In the data rows, the value 50 means zero.
Here are some numbered points:
array([50, 40, 62, 49, 49, 99, 56, 50, 60, 47,  6, 59, 31, 27, 55, 64, 29, 59, 29, 68, 44, 48, 70, 46, 31, 35, 41, 45]) 0
array([37, 46, 53, 23, 67, 44, 35, 57, 44, 72, 37, 23, 45, 26, 18, 56, 76, 46, 63, 43, 40, 39, 57, 41, 54, 50, 62, 51]) 1
array([65, 38, 48, 40, 22, 40, 62, 34, 31, 45, 54, 63, 39, 57, 40, 87, 62, 44, 42, 49, 14, 38, 37, 49, 68, 40, 35, 50]) 2
array([43, 54, 51, 94, 42, 41, 47, 59, 31, 56, 59, 62, 58, 38, 58, 33, 88, 47, 46, 83, 53, 55, 43, 60, 75, 56, 52, 68]) 3
array([35, 55, 27, 45, 45, 54, 57, 49, 28, 34, 65, 44, 37, 33, 66, 47, 52, 41, 61, 55, 44, 64, 15, 21, 33, 61, 57, 45]) 4
array([64, 58, 60, 53, 23, 47, 78, 43, 37, 47, 65, 43, 77, 22, 78, 53, 55, 83, 31, 63, 60, 42, 31, 33, 46, 62, 72, 59]) 5
array([41, 58, 68, 75, 62, 69, 84, 54, 49, 55, 42, 58, 76, 94, 54, 86, 40, 62, 87, 47, 79, 74, 47, 52, 58, 63, 71, 72]) 6
array([56, 54, 31, 58, 59, 38, 55, 44, 54, 46, 64, 59, 41, 51, 66, 35, 49, 55, 68, 97, 60, 56, 39, 44, 41, 63, 61, 62]) 7
array([39, 41, 46, 25, 28, 44, 44, 17, 55, 58, 11, 61, 62, 61, 33, 42, 55, 22, 44, 40, 39, 16, 46, 38, 70, 52, 46, 26]) 8
array([56, 49, 55, 55, 61, 44, 70, 69, 52, 43, 38, 55, 35, 58, 71, 66, 54, 85, 46, 57, 75, 46, 57, 48, 69, 56, 39, 84]) 9
array([29, 36, 49, 48, 63, 63, 44, 55, 72, 56, 46, 38, 32, 73, 15, 51, 62, 40, 59, 86, 20, 49, 61, 43, 43, 60, 60, 61]) 10
array([36, 82, 51, 70, 61, 33, 41, 55, 45, 44, 79, 62, 71, 56, 22, 24, 44, 18, 55, 56, 74, 43, 31, 60, 44, 72, 64, 74]) 11
array([51, 70, 74, 38, 45, 40, 75, 48, 32, 30, 86, 25, 77, 13, 52, 45, 44, 39, 73, 52, 78, 57, 55, 17, 54, 40, 83, 66]) 12
array([39, 32, 42, 59, 43, 53, 60, 17, 78, 46, 49, 52, 49, 52, 39, 38, 45, 57, 53, 60, 61, 61, 45, 43, 54, 35, 79, 42]) 13
array([30, 38, 48, 20, 38, 25, 43, 36, 40, 58, 48, 18, 58, 32, 66, 54, 17, 54, 44, 40, 36, 63, 39, 28, 54, 47, 10, 61]) 14
array([45, 69, 25, 37, 59, 66, 41, 71, 23, 24, 54, 45, 39, 43, 49, 57, 32, 52, 31, 27, 48, 50, 71, 45, 28, 63, 81, 30]) 15
array([65, 10, 63, 37, 40, 58, 64, 77, 38, 63, 35, 49, 42, 49, 62, 46, 24, 56, 38, 51, 76, 57, 56, 63, 41, 69, 74, 70]) 16
array([43, 22,  1, 41, 17, 68, 38, 53, 46, 18, 32, 27,  7, 39, 43, 32, 44, 31,  9,  6, 30, 51, 31, 60, 36, 22, 45, 43]) 17
array([39, 62, 47, 75, 67, 24, 63, 71, 40, 68, 41, 55, 51, 36, 76, 48, 69, 61, 27, 55, 63, 44, 48, 42, 71, 58, 48, 58]) 18
array([48, 38, 84, 35, 85, 33, 74, 47, 53, 64, 51, 53, 47, 52, 61, 55, 36, 36, 69, 47, 62, 48, 46, 33, 47, 60, 35, 51]) 19
array([83, 80, 98, 78, 51, 60, 66, 71, 90, 83, 87, 80, 75, 99, 58, 99, 77, 52, 86, 80, 99, 58, 98, 99, 63, 59, 55, 56]) 20
array([61, 84, 54, 85, 79, 75, 52, 53, 72, 49, 99, 73, 67, 81, 49, 84, 75, 84, 53, 77, 61, 29, 61, 98, 63, 64, 62, 73]) 21
array([85, 54, 61, 84, 57, 56, 38, 66, 47, 47, 81, 85, 78, 74, 51, 52, 66, 75, 65, 69, 74, 68, 81, 56, 75, 46, 47, 65]) 22
array([57, 36, 65, 39, 56, 46, 42, 43, 38, 31, 44, 48, 38, 51, 63, 26, 63, 30, 42, 35, 35, 76, 50, 35, 36, 22, 31, 51]) 23
array([79, 83, 50, 84, 52, 49, 82, 74, 53, 65, 61, 61, 50, 57, 62, 80, 46, 99, 48, 79, 66, 43, 64, 72, 67, 72, 63, 90]) 24
array([57, 52, 51, 72, 50, 66, 42, 57, 66, 60, 70, 79, 99, 91, 46, 66, 57, 81, 55, 70, 72, 60, 99, 98, 67, 50, 59, 49]) 25
array([80, 79, 65, 52, 65, 52, 72, 66, 57, 77, 90, 57, 65, 99, 70, 71, 72, 49, 67, 63, 41, 56, 78, 98, 64, 48, 53, 32]) 26
array([50, 51, 61, 39, 58, 51, 14, 43, 39, 62, 65, 45, 38, 33, 45, 52, 44, 79, 46, 40, 33, 48, 48, 51, 38, 59, 56, 69]) 27
Which three points above are nearest to each new point by angle? Their numbers follow each, nearest first.
array([51, 63, 46, 33, 58, 78, 56, 67, 55, 53, 49, 85, 54, 60, 44, 37, 44, 58, 67, 39, 44, 51, 55, 73, 59, 40, 23, 69]) 25 22 21
array([27, 50, 39, 57, 38, 31, 46, 37, 48, 38, 45, 65, 33, 33, 42, 20, 32, 21, 65, 82, 37, 23, 29, 31, 64, 53, 65, 24]) 8 4 7
array([40, 31, 36, 55, 58, 70, 61, 49, 16, 36,  0, 51, 35, 30, 45, 38, 72, 40, 42, 33, 44, 65, 25, 58, 38, 49, 63, 44]) 17 4 23
array([41, 51, 28, 38, 36, 72, 44, 45, 53, 30, 54, 39, 38, 29, 43, 48, 62, 26, 41, 64, 52, 76, 48, 53, 41, 46, 46, 49]) 17 4 23
array([43, 41, 54, 72, 64, 57, 69, 99, 85, 58, 69, 59, 43, 57, 41, 71, 33, 83, 50, 55, 58, 58, 47, 71, 50, 50, 48, 67]) 24 21 9
array([76, 37, 46, 41, 54, 31, 34, 28, 67, 43, 47, 49, 54, 32, 52, 37, 54, 65, 50, 46, 62, 73, 64, 77, 70, 69, 33, 56]) 22 25 27
array([56, 31, 75, 53, 38, 70, 48, 66, 65, 59, 44, 44, 52, 28, 58, 54, 62, 34, 10, 55, 59, 37, 70, 46, 64, 30, 34, 46]) 0 18 16
array([54, 38, 47, 37, 30, 49, 33, 31, 64, 50, 26, 43, 35, 40, 41, 21, 38, 37, 38, 34, 45, 45, 25, 43, 42, 41, 61, 41]) 17 8 13
array([99, 37, 61, 88, 53, 69, 33, 41, 41, 49, 78, 43, 71, 64, 69, 28, 42, 50, 54, 56, 62, 43, 80, 62, 70, 27, 72, 67]) 22 25 20
array([57, 73, 54, 45, 47, 37, 61, 66, 87, 66, 31, 61, 55, 47, 54, 60, 48, 70, 69, 60, 51, 80, 65, 65, 35, 62, 65, 52]) 20 24 25
array([85, 20, 45, 18, 69, 80, 28, 49, 17, 50, 23, 59, 24, 51, 43, 73, 48, 47, 49, 55, 73, 60, 17, 31, 37, 26, 68, 27]) 0 16 23
array([32, 67, 35, 99, 63, 30, 60, 57, 66, 46, 83, 67, 72, 71, 53, 67, 44, 68, 56, 64, 32, 47, 76, 48, 77, 70, 35, 71]) 21 24 22
array([32, 34, 67, 28, 29, 41, 31, 57, 56, 42, 51, 68, 63, 68, 60, 33, 48, 28, 71, 53, 32, 48, 33, 53, 53, 52, 48, 39]) 8 23 14
array([24, 61, 55, 57, 38, 40, 33, 48, 53, 50, 64, 61, 14, 41, 47, 37, 36, 44, 29, 16, 24, 42, 29, 30, 30, 36, 39, 50]) 17 23 27
array([59, 78, 42, 33, 27, 58, 37, 40, 28, 34, 66, 39, 78, 73, 56, 77, 74, 31, 68, 44, 31, 44, 68, 65, 65, 72, 39, 57]) 26 2 21
array([47, 35, 71, 46, 65, 31, 33, 66, 46, 39, 67, 64, 46, 62, 37, 29, 55, 43, 80, 79, 62, 42, 40, 64, 54, 53, 38, 55]) 11 7 22
array([57, 29, 32, 59, 56, 50, 57, 23, 26, 67, 61, 58, 99, 59, 55, 52, 41, 51, 30, 46, 70, 43, 81, 47, 44, 42, 70, 37]) 25 22 5
array([93, 56, 29, 59, 56, 55, 21, 32, 74, 40, 38, 50, 57, 55, 57, 60, 87, 65, 57, 54, 56, 63, 42, 47, 42, 57, 68, 39]) 22 21 7
array([53, 62, 55, 59, 63, 42, 60, 26, 59, 82, 42, 15, 50, 83, 46, 68, 40, 56, 27, 37, 40, 59, 93, 49, 39, 56, 54, 34]) 26 25 20
array([32, 65, 17, 59, 38, 25, 72, 46, 34, 15, 67, 65, 41, 28, 52, 36, 44, 33, 37, 54, 45, 33, 37, 15, 35, 60, 40, 51]) 4 7 11
array([58, 51, 61, 66, 66, 50, 57, 73, 58, 45, 42, 38, 74, 49, 53, 42, 31, 57, 55, 69, 49, 58, 43, 17, 51, 47, 46, 57]) 12 19 6
array([41, 60, 76, 31, 57, 46, 39, 25, 44, 45, 56, 40, 62, 46, 50, 22, 52,  0, 77, 41, 40, 44, 34, 32, 54, 51, 50, 36]) 8 23 19
array([44, 31, 52, 40, 43, 71, 72, 32, 17, 61, 50, 67, 58, 47, 57, 18, 50, 44, 37, 48, 38, 35, 64, 47, 47, 28, 69, 41]) 8 23 0
